98	99	100	100	92	106	96	99	102	100	100	93	101	99
100	100	95	99	104	70	108	98	101	101	101	100	100	163
Find the entry in the top-left corner.
Answer: 98
Find the entry in the top-right corner.
Answer: 99
The largest entry in the last row -> 163
Find the third entry from the end, reading row by row.
Answer: 100
Find the fourth entry in reading order.
Answer: 100
The 3rd smallest entry -> 93
Find the entry just right of 93.
Answer: 101

Read these off the table that follows.
1) Which number is the second smallest entry?
2) Which number is the third entry in reading order?
3) Which number is the entry just right of 26?
4) Which number is the first entry in reading order?
[[74, 128, 101, 137, 71, 122, 79, 125, 77, 84, 104], [64, 26, 123, 73, 95, 148, 77, 85, 118, 156, 92], [110, 130, 95, 78, 144, 83, 106, 100, 90, 74, 106], [77, 84, 64, 127, 78, 102, 48, 104, 115, 122, 111], [83, 86, 134, 66, 109, 112, 92, 115, 63, 84, 110], [104, 111, 81, 102, 112, 113, 63, 124, 90, 134, 112]]
1) 48
2) 101
3) 123
4) 74

X =
52,118,116,148,72,109,138,133,94,83,58,91,127,91,62,117
143,94,53,144,100,128,91,153,50,85,57,102,124,120,80,96
The last entry in the row that holds the largest entry is 96
What is the entry directly above 57?
A: 58
What is the entry just right of 127?
A: 91
The fourth-last entry, reading row by row: 124
The entry in the bottom-left corner -> 143
The entry directly above 144: 148
What is the top-right entry?
A: 117
What is the first entry, reading row by row?
A: 52
The entry just left of 117 -> 62
What is the second entry on the diagonal from the top-right corner?
A: 80

Read these off the array that follows.
1) The third entry on the main diagonal?
2) The third entry in reading order?
3) The second entry in reading order?
4) The last entry of the smallest entry's row?
5) The first entry on the main diagonal?
6) The fourth entry in reading order?
7) The entry in the top-right corner?
8) The entry just left of 125?
107,112,100,100,58,94,46
82,132,100,136,110,99,43
102,124,97,101,76,103,103
114,32,94,70,82,79,128
102,125,103,101,92,110,103
102,144,111,102,72,103,43
1) 97
2) 100
3) 112
4) 128
5) 107
6) 100
7) 46
8) 102

Read these off the matrix that follows. Indices start at 0.
1) Report the top entry of the column that holds the largest entry.
2) Report the smallest entry.
3) Report the entry in the bottom-left corner.
4) Report the entry in row 0 and column 0.
5) Report the entry in row 1 and column 0.
6) Report the entry in the bottom-right corner.
7) Report the entry at row 2, column 0.
8) Report the centre entry.
101,102,101,103,104,103,106,102,102,101,98,100,100,101,103
99,99,101,100,100,101,98,97,100,98,98,100,98,101,98
99,103,129,151,90,70,111,97,151,121,157,68,118,137,79
94,101,90,102,80,78,90,111,109,115,121,85,116,108,100
104,80,105,86,97,82,83,80,86,92,96,102,82,83,93
97,98,95,101,86,82,91,104,106,109,115,90,109,104,99
99,99,105,105,97,91,97,94,106,100,107,95,100,105,93
98,98,102,101,97,96,95,94,101,97,102,97,98,102,93
151,55,147,73,145,91,84,56,65,95,82,153,48,52,126
102,103,96,102,108,107,113,109,100,106,93,102,101,97,111
99,100,98,100,104,108,104,101,98,99,95,103,98,98,104
1) 98
2) 48
3) 99
4) 101
5) 99
6) 104
7) 99
8) 104
